grid =
[[141 107 141 151 100 123]
 [137 107 133 157 111 108]
 [137 107 138 156 104 109]
 [142 108 139 153 103 114]
 [139 103 141 152 102 122]
 [138 110 137 156 105 108]
 [141 111 136 156 109  99]]
Rows and columns are counted from 1.
row 1 col 1: 141
row 1 col 6: 123
row 4 col 6: 114
row 6 col 1: 138
row 3 col 1: 137
row 4 col 4: 153
row 6 col 4: 156
row 7 col 4: 156
row 5 col 4: 152
row 6 col 5: 105
row 4 col 1: 142
row 5 col 5: 102
row 5 col 2: 103
row 5 col 6: 122
row 1 col 5: 100
row 6 col 3: 137

M = [[117, 125, 133, 131, 119, 142, 126, 124, 122, 137, 114, 129, 124, 113], [115, 126, 117, 121, 121, 133, 125, 129, 116, 116, 121, 118, 121, 129], [109, 131, 127, 122, 108, 124, 130, 150, 118, 120, 135, 126, 130, 127], [117, 129, 125, 117, 121, 140, 132, 103, 133, 127, 108, 124, 132, 128], [128, 121, 120, 127, 119, 132, 122, 109, 129, 129, 102, 109, 135, 132], [106, 130, 128, 122, 117, 138, 132, 130, 117, 122, 126, 132, 118, 117], [132, 120, 140, 132, 107, 133, 131, 123, 125, 149, 122, 123, 152, 117], [121, 123, 120, 129, 127, 130, 115, 137, 107, 128, 128, 119, 123, 133]]
Rows and columns are counted from 1.
(1, 1)	117
(3, 14)	127
(3, 11)	135
(5, 10)	129
(4, 3)	125
(8, 14)	133
(6, 1)	106
(1, 11)	114
(6, 14)	117
(6, 2)	130
(8, 4)	129
(8, 6)	130
(4, 14)	128
(1, 9)	122
(5, 14)	132
(2, 11)	121
(8, 12)	119
(2, 8)	129
(1, 14)	113
(7, 1)	132
(4, 2)	129
(8, 3)	120
(2, 4)	121
(6, 7)	132
(8, 8)	137
(7, 12)	123
(2, 7)	125
(4, 6)	140
(3, 7)	130
(2, 5)	121
(2, 12)	118
(7, 14)	117
(5, 6)	132
(8, 1)	121
(4, 4)	117
(8, 7)	115
(4, 1)	117

a =
[[119 145 122 129 117 144 138 118 124 132 125 116 138 127 122 119]
 [117 141 133 128 123 137 142 126 127 125 142 122 128 134 121 123]
 [137 103 135 122 134 107 121 133 121 114 137 142 109 122 144 135]
 [120 148 127 126 120 145 130 122 129 134 127 114 141 135 115 118]
 [112 152 118 130 112 149 143 115 123 134 123 109 141 127 112 110]
 [119 150 131 124 126 142 130 126 135 133 132 121 139 138 120 127]
 [139 110 141 122 140 111 108 143 133 122 135 137 117 137 130 136]
 [134 120 126 135 136 121 130 126 127 132 124 139 127 120 143 140]
 [109 152 111 123 109 147 138 109 118 132 117 106 141 121 122 109]
 [135  98 140 124 138 103 119 140 122 113 143 140 104 129 137 134]
 [141 105 138 121 136 106 114 143 132 115 135 141 110 128 140 139]
 [141 123 134 135 130 127 124 140 141 130 125 131 129 132 129 139]
 [136 123 119 135 129 128 131 123 124 134 115 133 132 117 133 129]]
Rows and columns are counted from 1.
row 1 col 1: 119
row 11 col 6: 106
row 7 col 2: 110
row 10 col 15: 137
row 7 col 8: 143
row 4 col 1: 120
row 3 col 10: 114
row 10 col 12: 140
row 13 col 6: 128
row 3 col 13: 109
row 5 col 4: 130
row 10 col 5: 138
row 9 col 14: 121
row 10 col 13: 104
row 4 col 15: 115
row 8 col 12: 139
row 5 col 8: 115
row 3 col 12: 142
row 8 col 5: 136
row 1 col 2: 145
row 7 col 11: 135
row 5 col 7: 143
row 10 col 16: 134
row 11 col 5: 136
row 9 col 16: 109
row 13 col 11: 115
row 9 col 2: 152
row 8 col 13: 127
row 6 col 11: 132
row 11 col 11: 135
row 1 col 5: 117
row 3 col 8: 133
row 3 col 14: 122
row 7 col 12: 137
row 10 col 7: 119
row 4 col 7: 130

m =
[[110, 107, 148, 123, 130, 144, 123],
 [119, 124, 128, 108, 109, 126, 134],
 [150, 106, 111, 141, 132, 121, 107],
 [137, 125, 130, 138, 126, 125, 109],
 [110, 141, 128, 121, 113, 123, 106],
 [116, 116, 133, 136, 106, 137, 127],
 [144, 151, 116, 106, 107, 132, 120],
 [129, 142, 117, 135, 108, 146, 146],
 [110, 135, 136, 130, 146, 112, 134],
 [134, 143, 111, 149, 130, 139, 111]]
Indices start at 1.
(1, 1): 110
(7, 5): 107
(1, 3): 148
(7, 6): 132
(2, 5): 109
(5, 6): 123
(1, 6): 144
(2, 7): 134
(2, 4): 108
(4, 1): 137
(3, 2): 106
(6, 5): 106
(4, 5): 126
(5, 1): 110
(8, 6): 146
(9, 2): 135
(1, 7): 123
(10, 5): 130
(8, 7): 146
(9, 1): 110
(1, 5): 130
(8, 2): 142
(3, 7): 107
(9, 7): 134
(9, 6): 112
(10, 1): 134
(5, 7): 106
(2, 1): 119
(2, 2): 124
(4, 4): 138
(5, 2): 141
(6, 6): 137

x =
[[117 127 133 136 129 120 116 115 129 132 125 131 128 136 108]
 [124 121 125 122 129 123 101 114 117 131 125 128 111 130 122]
 [126 128 135 128 130 119 139 129 131 127 124 134 135 130 110]
 [124 129 133 129 133 128 111 119 122 135 133 137 119 135 130]
 [124 134 133 126 131 123 126 126 128 134 133 138 124 131 128]
 [136 139 130 145 135 131 122 125 140 139 135 133 132 138 132]
 [137 129 135 138 131 122 148 135 147 126 119 130 151 130 104]
 [127 113 131 120 131 137 118 130 121 125 127 132 124 131 133]]
Rows and columns are counted from 1.
(1, 1)	117
(8, 15)	133
(3, 4)	128
(1, 13)	128
(6, 12)	133
(4, 12)	137
(5, 14)	131
(2, 2)	121
(8, 13)	124
(4, 1)	124
(3, 10)	127
(2, 8)	114
(1, 14)	136
(8, 1)	127
(5, 9)	128
(6, 1)	136
(4, 5)	133
(7, 15)	104
(7, 11)	119
(1, 6)	120
(7, 6)	122
(2, 5)	129
(2, 14)	130
(8, 11)	127
(8, 2)	113
(7, 13)	151
(4, 8)	119
(1, 4)	136
(3, 5)	130
(1, 7)	116
(4, 15)	130
(1, 10)	132
(5, 13)	124
(7, 2)	129

A =
[[136 143 144 124 145 138 122 103 114]
 [117 121 125 135 122 120 127 140 115]
 [127 125 130 133 123 125 119 133 123]]
Indices start at 1.
(1, 1) => 136
(2, 8) => 140
(3, 2) => 125
(2, 6) => 120
(2, 3) => 125
(2, 5) => 122
(2, 9) => 115
(1, 7) => 122
(2, 1) => 117
(3, 6) => 125

data =
[[127 123 117 127 105]
 [135 124 116 135 138]
 [114 138 131 130 133]]
Indices start at 1.
(1, 1) = 127
(2, 5) = 138
(1, 4) = 127
(3, 1) = 114
(3, 2) = 138

X =
[[118 126 118 129 125]
 [114 115 106 122 124]
 [125 101 118 125 115]
 [152 111 137 111 130]
 [144 126 137 129 112]]
Rows and columns are counted from 1.
(1, 1): 118
(3, 5): 115
(4, 2): 111
(3, 3): 118
(3, 1): 125
(5, 5): 112
(4, 3): 137
(4, 1): 152

B =
[[120 142 154 137]
 [112 130 150 143]
 [118 135 154 127]]
Rows and columns are counted from 1.
(1, 1)	120
(1, 3)	154
(2, 3)	150
(1, 4)	137
(3, 3)	154
(2, 2)	130

arr =
[[119 141 129 115 110 139 143 102 139 154 137 112 157 102 120 110]
 [136 141 103 110 122 124 138 125 157 131 115 124 127 114 123 117]
 [119 121 123 136 130 127 128 129 134 119 119 132 131 156 129 135]
 [111 136 118 152 110 124 133 117 139 131 140 140 119 126 106 142]
 [140 102 149 120 138 127 113 121 121 123 134 132 131 138 123 131]
 [123 126 129 136 130 145 102 129 116 123 131 116 131 138 136 128]
 [119 126 113 147 110 121 123 106 125 135 134 144 119 114 116 131]]
Indices start at 1.
(1, 1) = 119
(1, 5) = 110
(4, 5) = 110
(1, 2) = 141
(5, 6) = 127
(3, 8) = 129
(5, 15) = 123
(5, 14) = 138
(3, 12) = 132
(2, 9) = 157
(2, 14) = 114
(5, 9) = 121
(1, 8) = 102
(7, 3) = 113
(6, 2) = 126
(6, 5) = 130
(3, 10) = 119
(1, 3) = 129
(3, 5) = 130
(5, 2) = 102
(3, 4) = 136
(3, 3) = 123
(6, 15) = 136
(6, 16) = 128
(3, 7) = 128
(7, 12) = 144
(5, 11) = 134
(5, 10) = 123
(7, 7) = 123
(6, 11) = 131
(6, 4) = 136
(7, 13) = 119
(6, 9) = 116
